Each named move below is a turn or a mirror, shown by a few rows before and after it. Which moves, in which order, take the first row of each later pair to the second? The first pair is answered.
move k81:
[ 0.37 -0.77 -0.02  0.50  1.14 -0.63 -0.48  0.45  2.03] => [ 0.18 -1.48 -0.44  0.22  1.64  1.29  0.21  0.75 -0.07]
[ 0.42 -0.62 -0.20  0.06  0.45 -0.98 -0.07  1.32  1.27] => [ 0.37 -0.99 -0.45 -0.02  0.80  0.24  0.45  1.45 -0.17]
[-1.45 -3.63 -0.80 -2.43  3.25  0.81 -1.05 -1.83  1.70] => [-1.29 -3.56 -0.65 -2.40  3.17  0.27 -1.25 -1.95  2.13]
[-0.01 -0.03  0.05  0.60 -0.71 -2.05  0.53 -1.19  0.52] => [-0.19 -0.76 -0.31  0.27 -0.36 -0.06  1.35 -0.80 -1.82]
move k640:
[-3.97  0.51 -0.39  0.00 -0.03 -0.33  0.64 -2.09 -3.01] => [-2.93  1.95  0.19  0.04  0.58 -3.19  1.09 -2.13  1.15]
[-1.88 -0.48  0.25 -1.04 -1.12 -1.08 -1.39 -2.24 -1.85] => [-1.40  0.12  0.36 -1.17 -0.65 -2.74 -0.89 -2.42  0.03]
[ 3.44 -1.22 -0.41  0.83  3.51  2.69 -1.25  2.35  4.44] => [ 2.38 -2.64 -0.99  0.39  3.16  5.48 -1.29  2.01 -0.37]
move k971:
[-0.44 -0.62  0.64  1.61 -1.14  0.72 -1.32 -0.13 -0.56] => [ 0.39 -0.31  0.46  1.92 -0.42  1.43 -0.16  0.96 -0.58]
[-1.01 -0.51 -0.24 -0.61  0.09  0.83 -0.38 -1.00 -0.98] => [-0.64 -0.24  0.06  0.06 -0.88  0.67 -1.65 -0.43 -0.22]
[ 2.24 -0.50 -0.08  1.19 -1.79  0.16  0.52  0.08  3.38] => [ 2.55 -0.81 -0.72  0.09  0.28  0.83  2.99  0.06  2.09]
[-0.53  2.11  0.44  0.59 -2.89 -1.61  0.76  1.27 -3.42] => [-0.41  2.07  0.26  0.39 -2.25 -1.40  1.72  1.34 -3.83]
Now pairs of rows:
Between the rows of a pair lie two moves.
[-0.56  1.84  0.67 -1.70  0.57 -3.16 -1.56 -4.23  3.06] => [ 0.42  1.47 -0.12 -2.60  3.46 -1.95  2.48 -3.35  1.59] => k81 then k640
[ 3.46  1.73 -0.28  2.33 -1.80  1.72  2.12  5.03 -0.43] => [ 2.23  1.84 -0.84 -0.06  0.30 -0.13  5.62  3.26 -2.29] => k640 then k640
[ 3.72 -1.66  0.10  0.81  1.13  2.99  0.49  1.41  1.87] => [ 2.57 -2.18 -0.38 -0.89  3.01  1.82  1.98 -0.51  1.71] => k81 then k971
[ 1.94  1.83 -0.02  1.87 -2.05  0.91  0.46  2.96 -1.56] => [-1.96 -0.71 -0.62 -1.40 -0.26 -0.30  0.73 -2.36 -3.79] => k971 then k971
[ 1.11  1.04 -0.01  1.44 -1.49 -0.79 -0.59  2.60 -0.11] => [-0.26 -0.20 -0.69 -0.03 -0.37  0.17  0.97  1.30 -3.35] => k640 then k971
[ 0.64 -1.81 -0.87 -0.40 -0.33  1.67  0.60 -0.06 -2.66] => [ 2.25  0.48 -0.11  0.58 -0.53 -1.46  0.62  0.98  2.28] => k81 then k971
[ 1.40  3.06  0.95  1.60 -3.44 -2.14 -0.14  2.47  0.57] => [ 0.58  2.31  0.92  1.86 -4.31 -1.09 -1.19  2.19 -1.23] => k640 then k81
[-0.17  0.25 -0.66 -0.30  0.79  0.20  2.33 -0.21 -1.37] => [-0.90  0.50  0.15  0.66 -1.86 -1.06 -1.37 -0.71  0.28] => k971 then k971
[-2.73  0.40  1.04  1.65 -1.08 -1.11 -4.55 -0.75  3.25] => [ 1.02  1.07  0.10  2.90  0.92  3.69 -0.07  4.49  0.10] => k971 then k81
[ 1.43  0.26 -0.74 -0.58  1.89 -0.10  2.03  0.66  1.98] => [ 0.82 -0.94 -0.99 -0.85  2.26  1.62  1.59  0.10  0.98] => k640 then k971
[ 0.15  3.22  0.84 -0.17 -0.96 -3.54  1.48  0.68 -0.35] => [ 0.00  1.84  0.56  1.22 -2.92  0.43 -1.33  1.72 -3.12] => k640 then k640
[-0.55 -0.13  1.64  0.66  0.17  2.75  1.16 -0.01 -0.21] => [-1.34  0.15  2.13  0.47 -0.15  0.38  0.03 -1.42  1.97] => k971 then k81
[-0.56 -1.97  1.08  1.91 -0.98 -0.32 -2.52 -0.42  1.65] => [-1.52 -2.22  1.10  1.24 -1.18 -1.08 -2.39 -1.30  0.64] => k640 then k81
[ 3.56  0.95 -0.75 -0.27  2.40  1.11  3.47  2.47 -0.26] => [ 3.97  0.96 -0.11  1.77 -0.29  2.20 -0.76  3.53  1.52] => k81 then k640
[-1.92 -0.62  0.90 -2.44  2.32 -0.08 -1.16 -5.91  0.61] => [ 1.95  1.88  1.99  1.31  0.07  0.26 -2.99 -1.14  5.41] => k640 then k971
[ 1.84  2.03  0.79  0.17  1.18  1.32  5.81  2.32 -3.28] => [-3.69  0.30  2.11 -0.82 -3.51 -2.51 -2.48 -3.95 -1.68] => k971 then k971
[ 1.00  1.50 -0.76  0.30  0.46 -1.49  0.23  2.59  0.61] => [ 0.24  0.91 -1.08 -0.83  1.84 -1.84  1.47  1.18 -0.03] => k971 then k81
[-0.84 -1.16  0.29  0.08 -0.59 -1.65 -2.30 -2.24  2.57] => [ 0.60 -1.40 -0.05  1.60 -1.44  2.94 -1.72  0.99 -1.42] => k971 then k640
[-1.10  1.55  0.79  0.91 -2.77 -1.00 -0.75  1.40 -3.34] => [-0.10  2.40  1.13  1.31 -2.58 -2.78 -0.25  1.90 -0.99] => k971 then k81
[ 1.11  1.37  0.13  0.69 -2.00  1.35  1.25  1.43 -1.92] => [ 0.58  1.72  0.08 -0.84 -0.03 -1.40  3.24 -0.59  0.00] => k971 then k640
